In the rows, 128 means zero.
One turn moves each row of this set onto another row. After a few examples, where does it send each row asked below?
j287: [106 123 117 120  94 148 128 155 127 124 150 136 132 151 129  96 109 138
 141 138 103]
j611: [154 137  96 146 114 145 134 126 101 110 127 128 119  88 117 133 157 130
 130 129 130]
j212: [131 150 125 142 133 123 140 112 123 142 148 166 160 138 123 166 114 117
 112 109  95]
j579: [129 145 119 115 155 108 132  80 140 136 114 153 146 132 127 142 100 126
 100 121 144]
j19: [135  92 105 148 114 157 130 138 118 112 131 106 122 115 129 146 166 133
 141 112 131]
j262: [122  85 137 113 115 125 135 114 170 145 112 116 150 133 139 130  97 159
 136 115 149]
j305: [112 103 139 115 107 134 139 158 149 142 135 135 142 116 144 110 106 130
 137 122  84]
j317: [108  97 133 120 148 127 138 102 158 139 138 130 145 163 136 165 114 124
 117 100 120]
j558: [156 127 101 133 115 132 113 137 120  91 139 143 133  81 126 129 155 129
 129 131 123]
j765: [124  81 106 131 146 129 109 113 114  94 124 115 132 134 117 159 153 138
 123 129 146]
j228: [121  84 100 134 134 146 127 123 109 109 110 100 114 124 126 144 155 140
 131 125 147]
j954: [140 150 108 145 118 147 143 140 122 138 162 147 134 155 111 132 118 133
 124 145  88]
j477: [156 141 102 137 148 138 130 100 150 147 127 133 131 169 113 133 116 139
 107 142 153]
j610: [140 147 124 139 116 118 153 119 115 146 137 157 156 114 111 152  91 151
 124 141  89]
j177: [103 112 134 116 107 132 136 143 149 130 150 148 150 132 152 134 114 120
 135  98  88]
j174: [137 138 137 138 150 116 135  80 135 152 118 139 152 142 102 146 107 134
 105 127 152]
j853: [125 159 121 111 114 112 130 121 132 129 125 171 152 102 143 109  99 123
 118 119 112]
j881: [150 126  93 158 132 143 127 118  90 119 113 125 129 115 112 152 160 134
 121 126 141]
j209: [139  96 112 145 111 144 110 146 122  95 146 130 142 114 128 150 166 130
 138 109 123]
j749: [122 151 135 113 112 112 128 117 126 138 111 155 150 101 122  92  94 135
 118 136 132]
j208: [119  87 142 127 119 135 153 115 161 142 150 116 143 142 120 163 102 154
 141 117 110]
j441: [101 105 127  89 128 117 126 112 167 126 117 136 137 125 156 111  99 128
 123 110 136]
j848: [139 126  92 134 134 135 129 110  90 107 108 122 112  97 114 131 145 138
 122 143 144]
j658: [140 112  95 119 151 117 112 105 110  90 116 129 122 102 115 138 142 137
 114 150 146]
j520: [127  91 141 138 144 140 147 121 158 157 142 121 144 157 125 164 121 128
 120 113 102]
j255: [125  94 103 125 116 150 131 131 120 100 126 104 104  98 130 124 152 137
 141 128 136]
j404: [160 143 122 140 138 117 147  88 144 154 121 145 154 121 111 156  95 153
 115 135 136]
j874: [133 149  98 117 114 129 120 140 127 132 112 150 135 136 133  83 101 142
 118 154 133]
j554: [150 113  99 155 139 130 111 127 100 104 130 138 148 125 118 169 161 132
 117 125 127]
j258: [143 146 117 126 114 107 134 117 124 148  98 158 163 105 129 119  87 157
 121 137 129]
j577: [132 151 143 151 113 130 145 125 116 147 153 157 158 125 105 144 112 126
 122 121  92]
j377: [129  97 108 109 120 131 112 125 132  81 134 121 117  91 127 119 146 135
 136 134 142]
j625: [119  90 132 102 143 121 129 113 166 147  99 118 136 132 142 111 102 137
 118 129 143]
j189: [123 114 112 114 123 139 119 115 156 134 114 122 131 163 131  97 108 144
 123 134 168]
j353: [102  89 138 114  96 127 140 144 142 136 128 128 152 126 139 126  93 157
 146 121 103]
j139: [130 116 122 142 129 157 140 115 150 138 165 120 128 183 109 147 124 134
 128 127 124]

j208 turns into j610
j212 turns into j177
Now find these:
j19 turns into j611
j139 turns into j954
j765 turns into j554
j305 turns into j749

One turn moves each row of this set onto another row. After a few examples, where does it send each row asked below?
j688: [117 144 134 125 120 161 123 129 121 150 109 127 130  85]
j164: [147 129 131 128 123 143 149 105 149 114 120 173 124 135]
j908: [122 131 132 185 152 122 111 107 126 132 104 144 134 128]
j170: [107 133 138 125 147  97 101 134 145 135 106 149 109 130]
j383: [115 136 104 142 143  78 115 122 121 136 119 124 157 113]
j823: [108 141 110 143  77 106 112 120 158 107 114 140 162 151]
j10: [113 149 132 111 110 150 115 125 118 140 111 134 119  87]
j883: [112 131 119 161  97 130 125 135 164 135 115 139 172 165]
j959: [111 131 124 141 151 101 110 135 125 154 125 155 129 152]
j729: [153 129 110 139 123 128 160  98 143 112 120 144 159 108]
j469: [142 128 116  97 126 116 158 126 155 128 128 152 145 122]
j185: [116 151 111 120 106 141 120 120  94 147 131 136 139 100]
j533: [114 153 120 116 102 142 113 115 102 134 120 138 124  91]
j479: [113 129 132 164 100 136 123 134 179 127 100 131 164 149]
j30: [146 131 125 126 119 137 148 103 142 113 125 175 126 139]
j787: [120 143 130 139 122 168 126 126 109 157 118 134 136 100]
j271: [106 139 124 134  82 111 110 128 176 106 102 136 150 143]
j313: [119 145 112 169 127 135 135 156 122 143  85 137 180 132]
j890: [109 133 132 146  94 124 117 134 186 116  95 126 157 137]
j198: [117 146 118 128 115 156 125 127  98 161 131 140 139 110]
j336: [117 141 124 162 133  98  99  97 121 108 104 147 122 118]
j142: [111 143 137 143 131 140 125 172 148 141  72 144 149 132]
j584: [143 125 118 103 131 123 161 129 156 134 128 151 148 124]
j482: [117 128 126 149 158  97 118 131 147 141  99 115 149 100]
j643: [111 137 106 151  86 112 121 128 154 124 121 138 176 160]
j762: [110 158 111 129 100 101 112 142 129 100  74 137 152 105]
j629: [111 152 138 147 112 133 111 144 144 105  60 149 130 117]
j414: [115 154 105 164 108 126 120 140 100 127  98 163 161 154]
j583: [106 158 102 120  99  98 114 152 111 120  99 158 152 142]
j86: [152 130 114 135 122 127 158  98 148 107 115 142 154 101]

j86 turns into j164
j762 turns into j629
j959 turns into j383
Now find these:
j890 turns into j479
j533 turns into j10

One turn moves each row of this set onto another row. After a few examples, where does it send each row asked below?
j43: [124 139 121 139 164 137 134 119  90 179 111 120 151 133 129 124 107 127
 117 128 138 123 117 131 123  99 152 125 110 126 100]
j966: [109 134 110 117 136 129 149 130 113 148  83 122 158 133 121 119  89 108
 145 130 125 138 131 134 117 152 142 107 115 113  83]
j330: [123 104 124 108 129 118 150  83 103 115 103 135 141 139 147  95 113 110
 128 128 121 146 134 134 119 155 144 126  94 105 121]
j666: [142 105 146 133 139 140 105 138 119 112 149 101 125 120 144 155 134 157
 118 128 123 116 133 116 156 102 137 124 111 120 138]
j12: [120 140 111 160 179 108 123 115 107 127 147 136 103 127  91 127 146 120
 115 160 129 152 106 112 129 133 131 140 121 145 128]
j125: [122 144  84 109 157 126 129 137 148 114 104  98 107 109  92 161 138 101
 131 147 127 132 125 125 142 156 116 122 127 136 111]
j7: [139 124 132 100 152 136 111 111 115 122 129 102 111 124 141 162 145 115
 118 133 127 144 101 103 116 158 134 158  93 133 137]
j696: [141 133 103 126 122 129 159  77 146 107 139 156 149 140 145 124 150 123
 113 119 169 117 135 151 126 145 119 134 121 149 137]
j94: [128 124 117 138 115 115 162 110 130  93 121 143 155 146 133 127 124 123
 126 140 171 132 132 160 107 173 122 115 155 132 106]
j160: [124 140 102 116 150 135 143 117 112 135 103 108 124 122 144 106 125 120
 120 121 151  92 139 152 156  89 148 111 108 122 133]
j378: [121 163 122 127 146 123 128 140 124  67 119 124  87 128 128 118 130 123
 143 137 142 122 100 110 141 139 150 122 100 127 140]
j109: [126 155 108 127 121 131 133 101 140 166 142 147 136 147 128 141 140 140
 132 108 159 104 150 151 146 125 110 135 124 159 139]
j790: [155 126 127 121 135 121 157 142 135 105 119 161 160 126 122 110 116 122
 142 115 122 134  90  84 125 158 121 147 141 113 133]
j888: [119 135 127 129 145 141 141 173 130 135 111 138 161 119 131 137 115 122
 140 120 135 124  87 100 130 140 128 121 182 129 132]
j300: [139 118 110 117 123  82 145 133 137 129 137 162 146 124 103 104 125 110
 131 135 116 132 123 121 135 155  98 161 137 121 166]
j4: [113 112 115 148 133 116 106 109 147 116 155 166 158 129 127 115 148 106
 114 139 105 155 125 126 124 145 121 142  90 139 131]
j339: [126 126 107 103 113  96 124 136 142 117 118 133 124 115 121 138 127 111
 112 127 123 101 114 144 156 116 108 149 146 113 183]
j784: [118 124 133 127 139 127 114 143 116 145 125 129 139 120 141 154 129 125
 103 125 131 112  85 124 139 102 128 141 170 126 169]
j829: [132 128 151 148 114 116 131 118  99 127 123 134 142 166 127 149 105 153
 128 131 156 131 118 146 108 152 130 126 153 117  94]
j756: [132 157 135 127 107 133 119 123 123 147 117 126 125 161 125 161 109 160
 141 104 150  99 132 144 143 124 123 126 132 125 109]
j165: [118 120 138 155 147 117 129 189 115 136 145 105 165 114 125 141 130 145
 132 158 139 136 124 132 125 135 135 121 129 142 105]
j55: [128 136 116 137 125 122 136 160 153  72 116 132 169 116 132 126 129 119
 128 138 127 131 100 128 123 149 140 124  90 124  95]
j803: [103 110 106 117 143 109 147 103 103 146 123 126 130 128 142  81 135 106
 129 142 142 128 165 162 140 133 132 117 118 133 150]
j391: [104 116 102 124 124 129 100 138 161 117 141 127 124 117 122 136 137 114
 139 130 110 124 169 138 166 132 110 106 120 133 145]
j396: [ 91 146 127 119 148 116 115 165 113 139 138 112 110 126 133 129 137 109
 158 153 145 147 130 124 118 177 130 130 121 157 150]

j300 turns into j888
j55 turns into j666
j160 turns into j330
Now find these:
j7 turns into j12
j94 turns into j756

One turn moves each row of this set onto another row. After a few examples, where does it send each row asked below?
j788: [135 145 109 156 104 130 114 108 140  86 130 124  88 145 109 129 114 147
 107]
j678: [123 122 149 155 115 121 158 166 112 125 149 131  93 153 111 136 150 116
 107]
j922: [126 142 117 161 118 142 144 152 103 148 145  86 120 151 100 103 132 109
 121]
j146: [130 134 106 121 165 122 131 130 146 159 115 130 162 137 113 140 148 162
 101]
j392: [145 149 104 140 110 126 102 116 129 101 128 106 113 141 111  81 107 129
 109]
j455: [138 112 127 118 113 115 121 165  91  99 147 124 117 129 102 106 149 138
 111]
j742: [122 117  84 118 130 114 119 117 159 161 123 105 135 127 122 156 135 153
  97]
j354: [138 147 127 162  99 146 137 166  99 105 154 125 121 119 116 139 143 122
 113]
j582: [127 146 104 168 119 136 119 122 118 122 138  76 109 155 114  94 118 118
 110]
j928: [149 154 122 137  87 125 124 154 122  84 124 126 107 116 135 119 127 121
 111]
j498: [122 112  98 127 144 125 108 113 152 143 135 122 149 130 114 154 142 170
  91]
j791: [128 155 104 170 101 136 137 114 138 126 133 102  84 153 109 135 114 124
 116]
j535: [117 126 107 126 170 118 132 139 144 153 107 109 149 146 126 142 154 160
  98]
j836: [123 120 104 120 135 105 129 125 169 174 121 111 139 136 134 138 135 133
  91]
j864: [144 146 121 140  86 130 132 168 106  94 143 132 112 111 121 137 139 123
 113]
j81: [146 135 132 131 106 127 123 131 132  84 125 155  96 135  98 121 124 155
 113]
j974: [133 161 132 180 108 158 141 155 110 109 144 113 124 132 119 128 133 120
 117]
j434: [134 125 135 143 118 127 140 170  93 136 162 121 129 139  96 103 145 116
 111]
j763: [134 166 129 176 108 154 134 145 123  99 122 104 114 138 131 115 121 122
 119]
j832: [115 107 126 128 154 109 132 140 160 160 115 109 138 148 142 132 147 142
  86]
j316: [117 109 128 122 159 129 134 142 154 155 104 116 144 145 124 136 149 164
 104]
j283: [125 128  80 114 154 106 121 126 146 150 116 109 142 132 124 153 150 157
  94]
j617: [148 133 109 110 103 122 109 141 111  93 121 119 110 125 100  94 126 147
 121]
j178: [131 139  93 115 152 104 130 128 159 166 111 117 148 136 129 136 141 143
  95]
j221: [124 147 128 173 107 129 156 141 129 146 151 118  95 156 110 131 127 103
 108]
j561: [123 129 109 128 168 104 126 131 155 156 117 115 150 147 137 132 147 143
  83]
j693: [135 121 147 128 111 125 147 164 114 104 126 148  95 140 100 132 146 145
 120]
j847: [140 161 126 156  99 136 124 145 130  86 115 112 105 129 140 110 118 121
 112]
j767: [126 116 122 122 154 134 120 127 156 149 123 134 159 135 108 140 140 171
 100]
j480: [127 127  95 126 164 111 115 124 145 145 133 127 157 135 119 147 151 159
  86]

j864 turns into j354
j146 turns into j535
j678 turns into j221
Now find these:
j836 turns into j742
j434 turns into j922

